Here is a table of points, one per row:
[  55   50   37   -1   16  -13   -5   -9  -89  -30  -50 -101  -32   68
   28  -44   27   18  -93    3    0   12  -30  -13   -1  -81   33  -14
   82    7    9   44]
[ 40 -12  -6 -36  80 -25  77   2  -3  42  45  31  27 -53  -1  65  -7  19
  26   3 -26   7   4   0  35 -28  88 -61  47  52 -36 -21]
[ 25  15   7 -20 -22  48  15 -20 -28 -24  27 -13   8   5  -9  69 -33   8
  -4 -12 -11  17 -11   7  97  15  10   2  -5  10 -39 -49]
[  6  27  41  -2  -2 -33 -12   3  52 -44  -3 -44 -19 -30 -55 -31  -1   3
  56   3 -33  22  -7 -24  19  20  18   1  -7  23 -16 -24]
[  13   14   -6  -79   -5 -108  -22  -25   64  -31   21   30  -12   -2
   93  -39   81    8   -6   -3    7  -36   27   61  -11   13  -11   36
    7   24  -53   47]
[ -6 -28  -5 -94 -34 -46  33  52  35  13 -48 -33  47  67   1  18 -32 -11
 -35  14  -9  -7 -69 -39  44   6 -89  13 -29  33  22  56]
[-60   4 -34  37  22 -17  -7  -6 -12  15  57 -40  13 -21 -26 -33  14 -45
 -12 -12 -16  60  47 -42  11 -10 -68  -8   1   2 -26   8]
[ 26  -2 -46  44  29 -21  -8  44  24 -20  33 -36 -14   1  -2 -51  45 -23
  16  36 -27  42  92 -32  31 -28  28 -92 -16 -11 -40 -13]
[-22 -27 -50 -53  13  45   8  38  50 -30  -4 -54 -24 -50  67  28  53  31
 -37 -37 -59   7  59 -68   9  42 -42  -4  53 -25 -11   7]
[ 23  20  21  43  17  30  -4  25   5  34  49  53 -45  32   0 -34  24  15
  -6  45  -7   8  28  18  -5  29 -27 -20  27   6  13  35]
[ 38 -12   5  38  -2 -23  -2   4  16 -50  -6 -21  72  10 -23 -23 -15   4
  54   0 -15  33 -57  28  26   3 -19  -1  46  50  16  10]
[-28 -23 -83 -12  41  34 -23 -57  98   6 -63  21   0 -79 -70  13 -13  27
 -64   2  21  88 -18 122  15 -80  11  77  81  16 -10   7]
[  25   -1   58 -103  -26  -25    5   30   96   23   21   22    0   -1
   -7  -14  -34    9   12  -10   58   84   31  -49   14  -30   -7  -47
   43  -14  -52   -8]
[ 36  23  33 -29  22 -54 -30   2  60  -9  26 -58  -3 -20   1 -27 -28  31
  35  27 -38  53 -22 -46  13  10  24   5  40  23   4  -4]
[ -21   67  -27   63   41  -58 -113   70  -18   31   -6  -23   90  -51
  -56   18   45  106   22  -73  103  -62   19  -60   50  -16  -71   14
   47  -23  -12  -46]
[-27  55 -20  33  11 -33  32 -53 -10  -9 -25  23   3  14   4 -18  60  -7
 -18  34 -13 -16  22 -40   6  22  11  33  63  57  18   7]
[  44 -102   70  -13   70  -91   13  -14  -31   63  -71   29   83    1
  -17   -1   -9    3  -21   -8   -7  -28  120   57  -39   16    4  -59
  -14  -49   36  -29]
[ -2  11 -51 -33 -36 -42  30  68  29  56 -27 -19  39 -78 -20 -35  41 -21
  -9  41 -63 -16  -7 -53  39  -1  26 -26  49  17 -11  53]
[ 28  13 -57  24  -1  -1  15  -3  15 -52   8 -10  53  16  11   0  39  -6
 -49 -37 -13  17  38 -59  29  17  42  -9  62  51  -4 -26]
[ -1  -7   1 -61  23  10  51 -17  -2   4   1 -41   8   1 -74  -7  98  24
 -54  84 103  60   9 -65 -44  40 -36  15 -76  65  26 -25]
[-67  64   8 -32  21 -22  59 105 -25 -31  72 -61 109  12  82 -39  14 -40
 -16  54  21  29  -6  83  19  -4  56  93 -37 -41 -46 -72]
[ 32  22  -8 -28  48 -17 -20  78   2   5  16 -33   7 -35 -23 -45   2  19
 -30   4 -63 -12 -10  38  25 -17 -57 -50 -18  69  19  -3]
[-19   2 -48 -14  11 -19  23 -31 -30  21  33 -27  45 -97  17 -10  11 -12
 -37  20 -42  16 -23 -60  10  16  10  15   4  -7  -7  38]
[ 58  28 -11 -31 -17  -2   7  34  39 -23  28   8  26  24 -31  14  67   2
   8 -16 -20  16  43   5  49  47 -12  12  44  83 -32 -18]
[ 52   6 -57 -37  51  -3   7  71 -16 -73  16  12 -24 -45 -64 -90  57  -3
 -33  12  17 -18 -47 -11  48 -26   7 -53  17 -27  58   4]
[ -4   7 -22  -8   4  -6  10 -11  16 -27 -48 -54 -42  -9 -25  58 -45  12
  15  41  -4 -43   2 -48  69  60  23  15 -13 -50   0   6]
[ 11  -3 -45   6  30 -40  20 -11   4  46  58   5 -25  87   9  20 -22 -46
  26 -56 -33 -30  10 -50 -19 -43 -42  40  15 -50  50 -20]
[-23  96 -29 -48  29 -27  27 -23   4   0  25  54   4 -19 -11 -39 -12  63
 -10  31 -17  -3  26 -45 -11  22  -6 -18  -7 -17   9 -14]
[-23 -15  15 -29  26 -24  16  18  10 -31 -26 -49 -44 -41 -25  16 -24 -20
  30  26   1 -18 -22 -17  62  38   7 -16 -30 -57 -38  -9]
[  6  14 -26  -4  19  -1  -6  11  18  50  27   3  -2  -1 -18 -23  15 -10
  15  79 -39  27  61 -35  -6  -2 -56   6  -5  19 -22  45]
[ -10   34    7  -41   22   62    9  -16   51  -14   25  -60   55   36
  -87  -82  -58  -40  -68   60  -12 -117   77  -18  -31   38  -12    7
  127   25 -102  -36]
[ 62  29 -48  19 -11 -51 -16 -15  44 -44  24 -11  36 -25  45   4 -28  25
  18  -1   3  25  33  11  31  54 -16  31 -28  80  -8   2]
[ 81 -52 -41 -30   2 -27  11 -36  -5  14   1 -57 -39 -39 -46 -49  58  26
  -6 -15 -50 -26  11  21 -10  21  23  32 -17  29 -23 -50]
[  28   -3   -2  -22    0   52 -101   53  -51  -49  -96  109   24  -26
   14  -36  -27  -34  -63   11  -45   40   30  -98  -37  -27   44   43
  -81   41  -39  -72]
[ -7  89 -30 -32  30  -2   9  -6 -14 -28   4  25   2 -36 -48 -31  -6  58
 -10  20 -36 -31 -31  22  -9  24 -42 -34 -23  28  -1  -4]
[ 31 -22 -11  45  27 -17 -38 -11  20 -23  35 -45 -47  20  20  30 -15  52
 -94  31   4  11  11  -4  12   8 -68 -41 -20   2 -52 -16]
[  0 -39 -84  -9  62 -32 -43 -33  10 -66  56 -33  58  -7 -22  44 -10 -84
 -44  85  50  28  32 -10  15 -19 -38 -96   3  51 -14  -8]
[  4  49 -24  69  14   8  35  33   3  34 -67 -65  19  37   7  21   1  58
  36  97 -72  59  57   9   2 -29 -41 -12   6  21 -35 -29]
[ 47  16 -75  33 -45  65  37 -21  79  23 -27 -56  85  20  -3 -88 -12  -1
   2 -91   1  23 -19  17 -59  53  29 -79 -62 -21 -26  44]
[-46  14  15  19  35  -5   3 -39 -16  10  63 -64 -34  -2 -22 -11  48  14
 -36 -26 -36  39  33   0  -6 -14 -39 -35 -30  -2 -53 -14]
[-23 -52  76  25  43  50 112 -21   7 -81  -8  28  67  -4 -17 -24  75  54
 -24 -41 -33 -16  57 -32 127 -15 -37  19 -24  68 -40  77]
[ -43  -66   17    4  -11   35 -119   -8    6   10  102   46   68   45
   -5   -3   51   27   -2   84  -79  -47  -69   -3   25   29   23  -52
    6  -10  -28   -3]
[ 35   8  47  -3  23 -45  -3 -31  30  -3  35  -9 -18 -59 -60 -67   5 -19
  27 -42 -27  37   2 -13   0  16 -14  60 -19  28 -43 -70]
[-59 -23   3 -80 -46  -7 -22  21 -80 -43  46 -52  27 -26 -45 -26 -41  45
 -23 -50 -62  77  80  24  -3  75  -4 -28  62  43 127 -41]
[ 30 -18 -42 -30 -13 -21  20  13   0  13  18 -44  25 -58   8  -3  37  16
 -65 -14 -48   0 -18 -33  36   9  -2   7  20 -18 -56 -21]
[ 46  -8 -22  29  21  49  12  42 -21  69  36   6 -36 -12  16 -64  11  14
   5  25 -28  18  33   3  19  18 -43  23  21  21  -3  -7]
[ 43   8 -47  12  15  -4  33  17  11 -37  -2  18  13 -19  -4 -16   1 -17
  28  31  36   4  45   6  29  69  24  22  17 -11  38  33]
[  26    6   28   -4   62   32   49  -53   42   31    2  -35   35  -51
   97  -53    4  -38   14   10   31   -4  -73  -65   51   23  -51  -42
   40   72   49 -126]
[ 20  56 -64 -57  -4 -17  39  -8   0 -32   2  56  13  44 -35  -8  13  50
 -18 -46 -30  27 -30 -14  -4  -5 -38 -42  -4 -32 -37 -42]
[  93   82   85   18 -102   24   23   -4   61  -70   31  -13   52 -121
    4   81   67  -44  -49   35  -32  -27   27    0  -51  -33  -68  -16
   22  -65   56  -18]
[ 57  35 -25 -19  14  52  -3 -11  -3  15  42  -2  -6   1   2   7   4  24
 -23  25  52  10  37  29  63  78  50  -6  -4 -23  35  29]
[ 94  61 -46 -57 -36  -7  10  17 -28  83  12 -45  25   0 -22  21  33  23
 -22  29  -6  17  52  23  67  33  13  -2  -6  62 -32 -14]
[ -8  61 -27 -52  25  32  43  28  -2  25  19  57  27 -13 -26 -22   8  57
 -14   3  -6  34  -1 -20  29 -33 -27 -52   3 -33 -10 -27]
[-79  65  33  49 -55 -78  33  -1  -1  27 -23  14 -45 -45 -14  -1 -57 -29
 -78 -35  20 -19 -17 -12  26  40  47 -88 -10  86 -51  21]
[ -8 -69 -44  75 -65 -53  88  63  61  16  89   2  -6  19 -59  16   1  95
 -66  47 -19 -26 -14 -47 -49 -29  46  25 -12  37  30 -71]
[  71   16    3   12  127   -9   40   86  -27  -18   17   -9   34  -39
   -2   72    3   21  -32  -18   -9   46  -59  -29 -117  124   -1   25
   56   38  -91   52]
[-77  19 -28 -37  20  54  -5  56  23 -19 -25 -31 -44  10  21  68  99 -30
  76 -33  17 -41  11  28 -71 -39  46 -55  18  87   6 -32]
[ 14   1  47  -1  17 -14  15  41  61 -51  -5 -35  -9 -15 -62 -38  -3  15
  34  10  19  33  -2 -19  15  28  24  -3  -1 -18 -21 -15]
[ -1  24 -49 -56  36   3  36  -7 -21 -43 -24   5  24 -48 -25   0 -20  50
  43  42 -67 -54   3  11 -17  -1 -54 -32 -15   3 -15 -31]
[ -8  16 -15  12  76  -7  26 100  82 -25  15  16 -32 -29  48 -40 -52  50
 -92   7 -25  -6  46  27  32  31 -48 -30   3  27  42 -50]
[ -1  24  55   0  26   0  14   2  31 -12  24  -6  37 -20 -11  -5 -16  46
  21  23   4  81  -3 -23  -2  17  21   5  44  15  14  37]
[ 26  51 -51 -45  51 -63  28 -29   5 -95  20   2  45   7  -1 -39   1 100
   2  30 -39  15  27 -43  -6 -19  -3 -58  -9   1 -18 -30]
[ -20  -12  -23   18  -35  -58   27   -2    7   -7  -73   23    8   18
    2  -18  104   10  -34   52  -25   90  -35   19   38  127  -43  -58
   88  -48  -54 -110]
[  23   60  -25   22   42  -50   49   71   -5  -48   27   32  -17   27
  -96    3   -4 -113  -23  -18  -65   44   10   22   31    2  -56  -16
    4    2    7  -17]
[  21  -61  -39   -3 -108   -8   68   31  -98  -57   23   22  -40  -61
   32  -56  -45   29   58   29   84   -4   15    2  -26  -29  -74  -20
   66   37  -85   -2]
These points spread out most along one direction. Take the direction at right angles to it along which they spread out most. Go by this last direction. For each point below, how far along it does it lie, from 0 to 99? The average is 50, and the first point in the table lies past the average. One standard deviation of the points above along it is 16.
[ 47  16 -75  33 -45  65  37 -21  79  23 -27 -56  85  20  -3 -88 -12  -1
   2 -91   1  23 -19  17 -59  53  29 -79 -62 -21 -26  44] 52
[ -20  -12  -23   18  -35  -58   27   -2    7   -7  -73   23    8   18
    2  -18  104   10  -34   52  -25   90  -35   19   38  127  -43  -58
   88  -48  -54 -110] 56
[ -1  24  55   0  26   0  14   2  31 -12  24  -6  37 -20 -11  -5 -16  46
  21  23   4  81  -3 -23  -2  17  21   5  44  15  14  37] 45
[ 30 -18 -42 -30 -13 -21  20  13   0  13  18 -44  25 -58   8  -3  37  16
 -65 -14 -48   0 -18 -33  36   9  -2   7  20 -18 -56 -21] 53
[-46  14  15  19  35  -5   3 -39 -16  10  63 -64 -34  -2 -22 -11  48  14
 -36 -26 -36  39  33   0  -6 -14 -39 -35 -30  -2 -53 -14] 71
[-23  96 -29 -48  29 -27  27 -23   4   0  25  54   4 -19 -11 -39 -12  63
 -10  31 -17  -3  26 -45 -11  22  -6 -18  -7 -17   9 -14] 23
[ -1  24 -49 -56  36   3  36  -7 -21 -43 -24   5  24 -48 -25   0 -20  50
  43  42 -67 -54   3  11 -17  -1 -54 -32 -15   3 -15 -31] 22
[ 62  29 -48  19 -11 -51 -16 -15  44 -44  24 -11  36 -25  45   4 -28  25
  18  -1   3  25  33  11  31  54 -16  31 -28  80  -8   2] 48
[ 26  51 -51 -45  51 -63  28 -29   5 -95  20   2  45   7  -1 -39   1 100
   2  30 -39  15  27 -43  -6 -19  -3 -58  -9   1 -18 -30] 21
[-22 -27 -50 -53  13  45   8  38  50 -30  -4 -54 -24 -50  67  28  53  31
 -37 -37 -59   7  59 -68   9  42 -42  -4  53 -25 -11   7] 58
[  0 -39 -84  -9  62 -32 -43 -33  10 -66  56 -33  58  -7 -22  44 -10 -84
 -44  85  50  28  32 -10  15 -19 -38 -96   3  51 -14  -8] 76
[ 43   8 -47  12  15  -4  33  17  11 -37  -2  18  13 -19  -4 -16   1 -17
  28  31  36   4  45   6  29  69  24  22  17 -11  38  33] 48
[  93   82   85   18 -102   24   23   -4   61  -70   31  -13   52 -121
    4   81   67  -44  -49   35  -32  -27   27    0  -51  -33  -68  -16
   22  -65   56  -18] 44
